In the data rows, the value 500 means zero.
Some points, one per row:
np.array([333, 582, 511, 683, 438, 621, 461, 591, 549, 590])
np.array([541, 433, 340, 720, 640, 397, 519, 560, 380, 379])
np.array([519, 412, 553, 222, 395, 509, 448, 567, 571, 370])
np.array([87, 226, 640, 573, 593, 426, 569, 397, 772, 238])
np.array([456, 553, 592, 367, 413, 461, 351, 487, 245, 414])
np.array([590, 742, 394, 481, 486, 358, 353, 771, 463, 461])
np.array([472, 567, 695, 518, 754, 503, 402, 342, 521, 999])
np.array([523, 274, 406, 730, 419, 204, 702, 631, 611, 457])
np.array([744, 539, 401, 575, 598, 395, 597, 634, 272, 408])
np.array([705, 607, 483, 309, 725, 184, 434, 999, 626, 592])
np.array([664, 609, 472, 346, 489, 390, 346, 583, 583, 290])
np.array([743, 561, 436, 511, 516, 503, 499, 616, 262, 546])
np.array([416, 730, 576, 522, 710, 773, 358, 357, 489, 771])
np.array([651, 595, 385, 616, 519, 589, 447, 537, 322, 550])
np.array([685, 492, 383, 658, 281, 444, 576, 259, 222, 553])
np.array([242, 684, 465, 560, 488, 553, 367, 546, 418, 515])
np.array([538, 531, 404, 519, 425, 512, 703, 733, 622, 508])
np.array([208, 319, 681, 608, 438, 576, 341, 199, 550, 585])
np.array([473, 757, 461, 480, 594, 260, 338, 521, 395, 513])
Here are 16 more points, each followed by its number:
np.array([172, 665, 466, 510, 482, 571, 402, 284, 473, 491]) 0
np.array([670, 357, 195, 542, 354, 270, 534, 510, 397, 288]) 1
np.array([794, 602, 419, 702, 465, 440, 613, 639, 401, 175]) 2
np.array([760, 631, 305, 497, 510, 387, 312, 810, 467, 443]) 3
np.array([760, 626, 352, 451, 353, 426, 425, 482, 311, 445]) 4
np.array([445, 535, 474, 576, 469, 576, 370, 252, 371, 718]) 5
np.array([0, 661, 534, 507, 315, 913, 273, 210, 576, 356]) 6
np.array([478, 457, 450, 80, 415, 216, 593, 285, 490, 517]) 7
np.array([524, 390, 325, 411, 459, 326, 461, 616, 605, 327]) 8
np.array([605, 538, 666, 500, 741, 446, 762, 548, 495, 577]) 9
np.array([856, 599, 408, 640, 330, 412, 532, 561, 358, 183]) 10
np.array([238, 570, 446, 681, 595, 654, 372, 501, 398, 333]) 11
np.array([281, 357, 468, 536, 571, 510, 518, 326, 486, 617]) 12
np.array([575, 551, 684, 381, 578, 709, 398, 385, 497, 658]) 13
np.array([242, 526, 628, 325, 533, 529, 500, 177, 655, 484]) 14
np.array([548, 673, 407, 541, 430, 517, 670, 357, 475, 464]) 15
Which three of these numbered points are nearest to each point below, looking only along the 3 directions in which the first points spread most? Their numbers follow each, nearest first.
np.array([645, 289, 219, 614, 728, 308, 774, 566, 487, 594]) > 2 1 8
np.array([387, 598, 362, 601, 533, 333, 488, 653, 541, 409]) > 7 8 9
np.array([720, 389, 349, 915, 492, 479, 745, 657, 409, 331]) > 1 10 2
np.array([822, 470, 421, 456, 384, 380, 577, 633, 463, 523]) > 2 4 10
np.array([788, 493, 132, 566, 453, 644, 529, 500, 401, 344]) > 10 4 2
np.array([517, 395, 265, 627, 417, 548, 333, 529, 351, 529]) > 15 4 11
np.array([900, 386, 396, 432, 431, 381, 544, 425, 482, 565]) > 4 2 10
np.array([258, 217, 848, 394, 480, 820, 819, 474, 640, 721]) > 14 6 12
np.array([168, 467, 691, 319, 549, 926, 498, 384, 568, 375]) > 14 6 0
np.array([544, 567, 303, 704, 504, 397, 426, 417, 425, 555]) > 15 4 9
np.array([284, 401, 587, 421, 348, 812, 670, 250, 590, 390]) > 12 14 0
np.array([780, 701, 498, 483, 416, 728, 455, 512, 443, 486]) > 4 15 9
np.array([404, 483, 542, 667, 639, 589, 559, 369, 528, 487]) > 11 12 0
np.array([402, 883, 388, 508, 584, 336, 400, 585, 316, 272]) > 9 3 4
np.array([588, 398, 504, 545, 684, 280, 673, 625, 622, 276]) > 8 7 9
np.array([351, 559, 536, 250, 566, 486, 378, 347, 408, 756]) > 13 0 5
np.array([576, 659, 258, 554, 472, 139, 391, 860, 489, 633]) > 3 9 4
np.array([184, 288, 774, 675, 563, 759, 452, 150, 564, 800]) > 6 14 0
np.array([395, 686, 390, 540, 604, 630, 511, 430, 243, 605]) > 5 13 15
